Here is a table of points, one per row:
array([10, 27, -37, 16, 0, 13, 12, -41, 45, 17, -4, -73, -2, -26, -18, 35, -22, 65, 10, -7, 14, -6, -31, 22, -12, -6, -54, -3, -14, 4, -11, 23])
array([-12, 46, -18, -24, -25, -48, 5, -29, 20, -38, 14, -29, 5, -37, 26, -38, 5, 7, -11, -10, 43, -32, -6, 41, -45, -29, -36, -8, 81, -38, -37, -16])
array([28, 38, -21, -38, -26, -35, 35, -41, -9, -15, -11, 72, -20, -22, -17, 33, 25, -13, 33, 16, -54, -17, -30, -7, 9, -48, -11, 9, 0, 78, -17, -1])
array([32, -15, 23, -33, -19, 24, 24, -21, 6, 9, -13, 5, -4, -35, -60, -38, -42, -29, 36, 6, 59, 6, 24, -4, -20, 3, 33, -37, -12, 10, -42, 35])
array([2, 14, 60, 37, 15, -22, 35, 17, 2, -7, -19, -4, -27, -21, -29, 33, -20, -15, -26, 50, -6, -24, -36, -20, -13, -42, -49, -23, -11, 17, 16, -10])
array([-6, 49, 7, -37, -9, 17, -49, -5, -19, -5, 8, -22, -16, -25, 10, 0, -53, -49, 15, -4, 16, -7, -29, -4, 28, -14, -1, -38, 14, 4, 18, -55])
array([-43, -40, 53, -29, -15, 29, -11, -11, -18, -9, 0, -6, -8, 10, 39, -41, 59, -36, 22, -31, -17, -3, -3, -3, 19, -30, -39, 4, -32, -35, 12, 29])
array([-20, 127, 5, 60, 59, -20, 66, -15, 88, -13, -21, 102, 39, 37, -7, -22, 14, -17, -25, 2, -3, 84, -11, -10, -17, 78, -19, -30, 50, -7, 107, -8])
array([-2, -36, -29, 61, 34, -15, -34, -20, -18, -40, 2, -19, -30, 9, -5, -42, 20, -20, 52, 0, 5, -22, -41, -16, 12, -9, 6, -70, -3, -21, -15, 7])
array([-26, -11, -2, -33, 38, 2, -22, 8, 48, 56, -24, -4, 15, 85, -27, 16, 42, 6, 52, 13, 10, 0, -19, -17, -27, -2, -34, -40, -32, -2, -11, 10])
array([-25, 37, -11, -2, -24, 43, 32, 55, 8, -11, 54, -2, -10, 61, 4, -16, -13, 38, -9, 27, 59, -29, 35, 101, 127, -33, 15, 23, -6, 76, 19, 21])
array([78, -11, -20, -17, 20, -8, -24, 58, 24, -14, -22, -11, 66, -3, 51, 7, 14, -37, -33, -56, -21, -2, -31, -3, 8, 51, -25, -30, 8, 34, -23, 6])
array([-42, 7, -15, 82, -22, 45, -9, -7, -37, 127, -4, 18, -14, 2, 2, -39, -23, -16, -27, -3, -20, -11, -18, -37, 6, -5, 0, 18, 64, 34, -8, -22])
array([49, -28, -33, -5, -23, -14, -20, 13, -14, 29, -14, -24, -4, -4, -55, -15, -44, -28, -14, -31, 3, 75, 25, 83, -27, -46, -30, -32, -8, -22, 51, -13])
array([-23, -37, 68, 34, 3, -44, -34, 27, -5, -7, -28, 40, -3, -5, 36, 55, -41, 66, -14, -4, -8, -18, 31, 3, -9, -29, 24, -10, 40, -25, 1, 83])
array([-8, -13, 42, 22, -15, 13, 21, -31, 0, 5, -31, -23, -38, 44, 29, 62, 39, 1, -9, -16, -41, -11, -41, 51, -28, 15, 46, -13, 20, 8, -15, -14])
array([-15, 9, -39, -20, -25, 18, -27, 41, 19, -14, -17, 14, 15, 4, 7, -19, -45, 12, 4, -13, -35, -45, 20, -25, -10, 10, 39, -16, -28, -48, -14, -51])
array([34, 71, -2, -12, 40, -4, -27, 0, 2, 98, -23, -40, -1, -47, -16, -12, 57, -24, 48, 35, 5, -28, 33, 50, 28, -22, 12, 35, -5, -39, -13, 15])
array([-36, -8, 5, -21, -30, 55, -9, 91, -43, -14, -32, 29, 2, -44, 18, -9, -7, 8, 99, -23, -1, 21, -16, -7, -50, 39, -21, 41, -9, -4, 35, -7])
array([98, -13, -6, -3, -12, 10, -21, 3, -25, 9, -24, 19, -7, 8, 72, -9, -10, 27, 1, 35, 48, 18, 10, -33, 0, -34, 6, 21, -31, -5, -21, -41])
array([13, -14, 85, -29, -39, -16, -8, -30, -2, 8, 1, -20, 33, -5, -51, -20, 40, 35, -15, -29, 46, -24, -11, -24, 4, 43, 29, 7, 6, -8, 47, -49])
array([-2, -36, -43, -9, 21, -9, 61, 46, -36, -25, -22, -10, 42, -36, -35, 12, 21, 15, -15, -1, -1, 5, 63, -7, 10, -25, -20, -17, 26, -16, -19, -54])
array([-15, 14, -26, 15, -25, -34, -42, -11, -35, -21, 63, 9, 25, 3, -17, 35, 31, -22, -14, 33, 28, -8, 7, 7, -67, 8, 15, 26, -20, 33, -13, 3])
array([-3, -9, 29, 18, -3, 26, 17, 8, -5, -44, -1, -44, 118, -10, 30, -24, -13, -41, -9, 24, -39, 45, -39, -29, -8, -10, 70, 45, -4, -26, 7, 22])
array([33, -8, 30, 13, -2, -29, 0, -8, 5, 9, 108, -20, -7, -10, 32, -19, 9, -10, -9, 28, -32, 14, 78, -23, -29, 41, -8, -17, -41, 14, 18, -15])
array([-4, -37, -12, 43, -11, -32, -8, -17, 57, -28, 16, 33, -24, 18, -34, 72, 15, -48, 65, -14, 6, -4, 0, -5, 44, -29, -10, 61, 28, 14, -17, -27])
array([45, 5, -39, -26, -41, -9, -23, 29, -22, 2, -33, 10, -63, -2, -46, -45, 29, 27, -49, -7, 41, 5, 6, -30, 10, 11, 28, 7, -17, -10, 11, 20])
array([12, -48, -26, -12, 5, -19, 9, 8, -32, -18, 62, -18, 19, 40, -20, -39, -40, 8, 21, 75, -23, -11, -30, 70, 12, 96, -25, 1, 10, -6, -21, -10])
array([-32, -5, -27, -14, 49, -39, 23, -24, -19, 49, -52, -4, 11, -8, 35, -21, -23, -28, -23, -44, 26, -9, -2, 12, 21, 21, 33, 55, -66, -6, -9, 13])
array([-2, -43, -46, -32, 14, 66, 32, -8, 14, 4, 43, 9, 5, -41, 42, 30, 5, -18, -51, -13, 3, -12, -14, -25, 13, -16, 50, 5, 25, -14, 47, 9])
array([-62, -39, 4, 2, -31, -23, -9, -21, 42, -20, -16, -18, -30, -43, 11, 23, 48, -4, -16, 80, -7, 53, 2, -18, 5, 18, 31, -29, -22, 0, -16, -11])
array([-1, -4, 13, -32, -46, 7, -13, -47, -44, -3, 1, 17, 29, 37, -13, 30, -39, -10, -7, 6, -19, -23, 31, -32, 64, 43, -45, 8, 3, -49, 29, 61])
array([-18, 1, 50, 53, -2, 27, -27, -6, 10, -4, 24, 56, -14, -49, -22, 14, 12, 35, -22, -42, 12, -14, -5, 28, 0, -6, -28, -8, -64, -35, -51, 0])
array([6, 19, -28, -25, -31, -4, 108, 33, -28, -15, 6, -37, -45, 36, 79, -1, -23, 19, 19, -40, -11, 25, -4, -45, -28, -11, 3, -18, -6, -16, -23, -1])
array([-26, 3, -8, -4, 73, 62, -26, -36, -14, -39, -43, 12, -25, 59, -12, 16, -6, -22, -47, 19, -22, -12, 10, 23, -53, -9, -21, 7, 37, 42, -21, -16])
array([-29, 16, 4, -30, 111, -41, -32, -10, -43, -15, 68, 5, 4, 7, -27, 27, 3, 76, -11, -32, -8, 31, 8, -38, 22, 15, 19, 5, -12, 46, 4, 36])
array([11, -30, 11, 28, -6, 8, -5, 1, 78, -27, -17, -21, -35, 11, -13, -30, -27, 43, -22, -30, -54, -13, 34, -30, -8, -35, 17, 61, 32, 15, -3, 31])
These points spread out most along one direction. Take the direction at right angles to it along which they spread out most. Go by this last direction. Where along it does each point below lie, from 0 to 99? 50 is the average, and the first point above lies past it. One standard deviation of the points above along it is 16.
array([49, -28, -33, -5, -23, -14, -20, 13, -14, 29, -14, -24, -4, -4, -55, -15, -44, -28, -14, -31, 3, 75, 25, 83, -27, -46, -30, -32, -8, -22, 51, -13]) 49
array([-2, -36, -29, 61, 34, -15, -34, -20, -18, -40, 2, -19, -30, 9, -5, -42, 20, -20, 52, 0, 5, -22, -41, -16, 12, -9, 6, -70, -3, -21, -15, 7]) 52
array([-23, -37, 68, 34, 3, -44, -34, 27, -5, -7, -28, 40, -3, -5, 36, 55, -41, 66, -14, -4, -8, -18, 31, 3, -9, -29, 24, -10, 40, -25, 1, 83]) 58
array([10, 27, -37, 16, 0, 13, 12, -41, 45, 17, -4, -73, -2, -26, -18, 35, -22, 65, 10, -7, 14, -6, -31, 22, -12, -6, -54, -3, -14, 4, -11, 23]) 66
array([33, -8, 30, 13, -2, -29, 0, -8, 5, 9, 108, -20, -7, -10, 32, -19, 9, -10, -9, 28, -32, 14, 78, -23, -29, 41, -8, -17, -41, 14, 18, -15]) 43
array([-62, -39, 4, 2, -31, -23, -9, -21, 42, -20, -16, -18, -30, -43, 11, 23, 48, -4, -16, 80, -7, 53, 2, -18, 5, 18, 31, -29, -22, 0, -16, -11]) 50
array([32, -15, 23, -33, -19, 24, 24, -21, 6, 9, -13, 5, -4, -35, -60, -38, -42, -29, 36, 6, 59, 6, 24, -4, -20, 3, 33, -37, -12, 10, -42, 35]) 50
array([-25, 37, -11, -2, -24, 43, 32, 55, 8, -11, 54, -2, -10, 61, 4, -16, -13, 38, -9, 27, 59, -29, 35, 101, 127, -33, 15, 23, -6, 76, 19, 21]) 92
array([-32, -5, -27, -14, 49, -39, 23, -24, -19, 49, -52, -4, 11, -8, 35, -21, -23, -28, -23, -44, 26, -9, -2, 12, 21, 21, 33, 55, -66, -6, -9, 13]) 43
array([-15, 9, -39, -20, -25, 18, -27, 41, 19, -14, -17, 14, 15, 4, 7, -19, -45, 12, 4, -13, -35, -45, 20, -25, -10, 10, 39, -16, -28, -48, -14, -51]) 30
